In the rows, 128 means zero.
One turn sends every row of this set to another row. A few are shown first. Where does it send the rows asked after them?
pozo: [135 104 141 118 136 130 150 103 114 159  96 149 175 143 165  97 151 109
  92  94 130 149 110 140 113 157 152 116 137  97 139]
deno: [132 102 137 124 139 120 147  87 129 118 111 162 160 147 148  88 176 134
 105 104 145 156 114 124 114 146 121 109 134 131 123]
konom: [127 131 111 144 138 130 129 107 116 148 125 148 137 144 170 100 141 113
 110 105 150 108 128 126 116 130 140 114 142  59 125]
zagug: [134 125 128 141 118 127 133 114 103 148 131 134 134 144 176  90 139 123
 107 107 144 107 138 128 113 150 118 124 149  71 124]
kala: [141  96 122 113 146 101 139 102 126 113 109 160 150 144 158  98 164 132
 101 108 137 137 123 138 113 132 113 104 127 137 134]
fuz: [132 100 126 145 132 132 159  93 129 125 100 163 150 167 146 100 132 122
  96 102 125 176 122 145 103 119 127 111 120  88 155]
Diso: [140 115  92 122 124 136 138  97  92 128 102 150 126 129 168 101 127 137
 126 136 142 117 129 134 136 128 129 142 148 106 125]
nolav: [140 114 101 120 137 135 133  99  95 135 106 151 118 131 164 107 123 143
 121 132 149 130 136 142 127 118 128 146 145 106 127]
piz: [139 119 124 113 145 138 154 106 118 155  92 143 172 145 160  98 149 106
  93  92 131 150 113 145 114 161 150 122 142 102 148]
dep: [156 133 131 123 153 109 149 102  98 143  94 137 154 149 177  95 136 149
 115 124 130 130 114 147 121 157 150 136 141  88 106]
Fel: [119 113 101 129 129 130 143 112 125 101  80 182 153 178 153  97 151 138
 103 124 129 135 112 138 121 142 119 122 143 119 119]
gav: [147 119  92 122 131 133 127  95  95 132 107 148 125 139 163 105 133 153
 117 133 147 126 138 136 134 127 127 148 156  93 130]
Nonap: [146 132 125 132 152 115 151 107 103 140  95 143 147 147 180  92 126 132
 116 125 130 131 112 154 126 166 148 143 126  91 101]
fon: [124 106  99 143 126 140 121  92 126 108  83 182 157 180 156 102 149 134
 118 115 125 145 123 118 119 136 117 125 138 105 135]
Natev: [128 130 116 153 131 129 151 119  99 107  85 152 145 171 160  86 138 126
 140 106 148 132 141 124 112 132 121 137 160  76 118]
popo: [175 108 140 118 147 107 135 108 123 140 122 135 135 144 160  78 142 131
 115  91 136 130 131 127 105 143 111 109 120  96 138]
Lud: [148  97 117 145 120 135 154 110 114 106 108 165 126 145 119  92 136 140
 114 112 142 161 138 130 121 124 116 136 162  93 132]
Nar: [133 112 118 144 146 137 163  89 129 120 101 161 148 155 149 105 129 122
  91  99 116 173 116 143 101 121 125 102 132  79 147]
Kofa: [127 111  93 133 131 127 131  85 125 106  94 185 156 173 146 113 138 145
 118 119 137 140 119 140 124 151 113 116 122 100 126]
dutu: [132 129 105 136 142 137 157 122 108 112  84 166 158 163 138  84 146 130
 141 103 154 122 139 124 120 148 137 135 151  77 118]
sil: [138 106 113 144 138 141 154  85 143 116 105 152 145 151 145  95 133 119
  98 101 118 169 126 144 102 124 127 105 121  86 155]
Gel: [137 102 124 121 127 118 138  91 119 126 112 163 154 130 144  84 158 126
 109  92 166 149 115 144 122 142 118  99 131 132 130]
muv: [173 120 130 134 128 102 142 114 124 139 122 140 141 160 157  69 131 136
 113  95 140 132 102 138 107 137 132 105 113  88 127]
Doz: [157  98 109 137 122 131 155 110 120  93 109 164 127 135 130  91 129 135
 125 114 131 160 130 123 122 125 122 124 161  96 126]
pimat: [155 133 131 126 153 110 148 108 108 142  97 141 145 150 163 106 129 142
 113 129 126 131 112 153 123 167 146 144 139 100 105]
zumi: [155  92 117 133 120 142 156 119 111 110 105 168 126 136 123  89 123 139
 117 105 131 156 127 123 116 123 118 132 158  92 132]
lifu: [116 139 109 136 131 156 151 117 110 123  80 165 139 175 161  83 140 121
 120 106 156 136 127 126 119 144 123 134 160  78 115]
Derur: [142 134 132 139 140 140 138 100 115 150 115 138 122 156 169  91 129 120
 117  97 147 124 130 119 110 146 112 121 142  54 122]
zus: [163 119 130 116 135 108 145 107 120 140 131 136 146 163 179  68 146 146
 104 104 138 141 122 137 104 146 125 114 105 101 133]
zel: [137 111 132 120 139 136 157 104 127 148 103 137 168 142 158  96 149  98
  98  89 134 150 109 142 112 167 148 130 130  93 138]

sil -> Doz
fon -> Natev
pozo -> fuz
Where do these go?
Kofa -> dutu
popo -> kala
Nar -> zumi

One turn sends every row of this set to another row. A few are shown first. Where does it send the rows asked after them?
noke: [106 114 110 128 117 116 111 115 142 124 145 121 133 140 154]
Ruro: [100 115 121 132 135 116 123 145 151  86 121 125 138 129 133]
Vubaf: [123 106 108 125 116 122 124 131 162 136  82 118 138 153 147]
rugu: [106 134 122 134 126 123 112  89 137  89 109 114 120 141 121]
gopi: [106 125 136 137 122 139 104 114 151  90  91 134 122 117 132]
Sirum: [ 95 109 122 114 122 134 106 117 107 111  95 115 126 147 112]
gomog: [125 109 125 125 119  94  96 149 141 126 100 132 110 147 117]
Radiz: [117 106 105 135 116 120 118 147 152 120 110 114 112 165 151]
sirud: [ 98 120 100 113 143 142 130 121 146 101 108 133 129 157 124]
Budi: [ 98 126 110 115 119 118  97 141 135 133  90 115 118 166 150]
sidu: [120 125 108 115 138  90 116 123 158 119 125 122 146 153 145]
dar: [136 106 108 115 149 112  93 143 141 118 114 126 126 143 153]
Kuruz: [129 108 133 123 119 118 128 148 143 110  93 118 128 148 105]
malu: [134 133 121 131 120 101 122 112 127 113  76 127 135 143 140]
mapem: [106 112 133  97 128 140  83 127 145 114  82 109 120 143 136]
Lan: [ 99 129 100 119 119 127  86 100 119 111 110 123 137 132 133]
Sefa: [124  99 131 127 142 112  98 109 145 124 117  92 136 150 116]
Mev: [115 131 103 130 127 122 132  98 135 130 120 135 127 146 146]
Kezif: [ 95 119 125 123 112 121  78 122 146 114  86 115 125 142 105]
Mas: [127 119 148 143 142 127 115 108 138 110  89 120 129 122 122]
zoru: [128 130 131 142 105 121 105 125 147 116 135 110 124 150 118]
duso: [109 112 124 122 121 128 102 114 134 115  95  93 123 140 171]
faman: [113 100 113 113 149 103 113 133 143 133 107 129 120 146 104]
Vopi: [123 125 110 115 108  89 104 112 150  98 104 135 118 130 123]
Binep: [121 105 113 152 113 139 107 136 146 118  80 110 121 137 124]
ful: [128 126 126 123 158 115  87 104 140 106 107 119 122 156 158]
Piror: [121 124 129 108 128 120  95 113 131  93 111 123 141 128 165]

Sirum -> ful
sirud -> Sefa
Where do these go?
Vopi -> Ruro
Radiz -> Kezif
duso -> Budi
Mev -> faman
gopi -> noke
Lan -> dar
rugu -> sidu

One turn sends every row of this set to another row. A few are shown first. Where does it send the rows asked after them?
Zem: [109 110 117 117  96 127 132 138 128 114 142 125 134 133 168 119  92 146
 149 160 154]
timiv: [117 114 114 110  97 128 144 123 129 118 138 123 147 147 176 104 104 149
 146 168 145]
latob: [130 129 153 105 114 122 156 142 141 153 146 117 130 124 155 113 147 179
 139 147 145]
Nat: [158 131 112 124  79 127 157 119 175 124 124 123 128 134 133 120 123 157
 130 141 159]
vabot: [128 118 111 116 100 113 123 139 189 137 148 144 127 138 137 108 110 161
 135 133 150]
vebe: [121  93 121 131  91 125 178 118 133 128 144 147 111 146 165 110 105 167
 132 152 137]
Lume: [130 129 155 109 119 134 168 142 141 154 127 121 125 132 157 111 147 173
 140 145 147]
mudav: [108 115 137 107 126 113 127 143 163 124 147 145 135 108 153 106 110 161
 146 137 144]
dop: [112  95 131 114 103 129 153 121 130 111 141 127 140 137 167 109  98 146
 151 159 157]
Tepag: [138 145 115 109 107 143 145 139 130 113 108 116 142 114 148 116 118 149
 137 145 144]
bipib: [127 117 121 119 107 136 178 133 152 162 125 141 108 162 168 116 123 172
 130 140 129]
Soz: [113  96 119 130  93 124 171 125 143 122 136 153 113 150 175 110  98 158
 142 152 143]
tefe: [109 115 151 111 128 125 143 151 153 126 143 142 127 111 146  99 125 164
 152 136 155]
Gigil: [111 114 142 117 123 124 142 144 159 123 153 141 122 102 133 105 119 169
 143 137 152]
peb: [133 140 117  99 114 148 150 124 141 119 111 112 155 134 158 113 117 152
 142 148 146]
zomut: [113 112 140 106 114 117 132 149 139 116 153 154 125 113 143 113 115 166
 151 137 148]
mun: [136 127 119 120 106 140 170 135 136 161 120 133 114 154 149 127 124 176
 118 135 129]
nol: [122 111 124 118 102 106 133 144 186 134 148 151 122 139 143 107 110 156
 148 129 157]
vugut: [139 143 113 112 107 149 157 132 157 121 100 115 136 127 149 107 120 141
 140 149 149]
Labo: [126 100 116 127  86 124 157 122 144 129 140 163 105 152 165 128 102 164
 130 155 134]
siv: [143 133 126 129 114 152 147 125 150 140 141 123 117 128 153 143  94 178
 157 158 159]
Seka: [156 134 109 127  98 124 141 140 149 137 134 133 125 122 180 128  99 187
 144 126 147]
Lapi: [133 136 103 110 106 159 155 126 147 111 112 114 135 123 147 107 111 146
 137 151 144]
kinob: [154  97 124 123 108 133 137 129 124 136 133 144 139 152 146 102 107 175
 133 125 165]
Birek: [164 126 119  93 114 130 150 135 138 144 145 138 119 128 146 116 112 158
 171 149 121]
gur: [160  95 115 102  96 154 155 143 139 137 147 129 106 135 152 113 112 166
 155 123 154]
zota: [129 123 155 105 122 136 162 141 145 143 135 111 124 104 152 115 140 165
 140 145 145]
Fubeg: [121  87 115 116 100 127 167 121 151 134 140 159 108 151 167 110 103 161
 132 141 127]
Fiki: [142 120 127 109 106 124 177 132 150 169 128 124 120 152 158 119 131 172
 128 131 127]
suzu: [153 129 117 125  86 124 160 128 187 134 118 134 117 139 133 119 122 150
 136 136 155]
mog: [116 118 122 115 101 129 146 130 135 110 124 122 146 137 177 102 104 140
 152 163 156]
pibo: [145 116 132 118 129 152 123 116 140 134 129 156 131 140 148 116 107 172
 139 167 150]
Fip: [131 108 119 129  92 103 139 126 186 136 144 140 126 141 143 122 100 161
 133 131 159]
tilut: [152 128 111 118  94 148 161 118 181 129 111 127 118 133 142 126 122 158
 123 137 150]
vade: [128 109 112 122  95 109 134 142 171 144 149 147 112 145 127 124 101 157
 137 129 147]
Gerom: [163 131 115 116  84 134 148 131 167 141 117 127 111 134 134 128 132 152
 122 144 146]
Dodim: [128 124 149 101 114 144 145 149 125 145 135 114 125 123 154 120 144 169
 136 148 152]
vev: [125 117 117 112 112 142 171 138 147 164 135 134 108 149 163 109 128 179
 124 137 121]
Fubap: [155 100 117 134 108 126 126 143 148 141 130 138 111 107 171 102 105 159
 121 143 145]
mido: [153 111 132 131 121 112 141 132 131 154 137 124 124 116 136 108  98 146
 145 160 138]

Fiki -> Fip
kinob -> mido
Where do these go?
Zem -> Dodim
mog -> Lume
Gigil -> Lapi

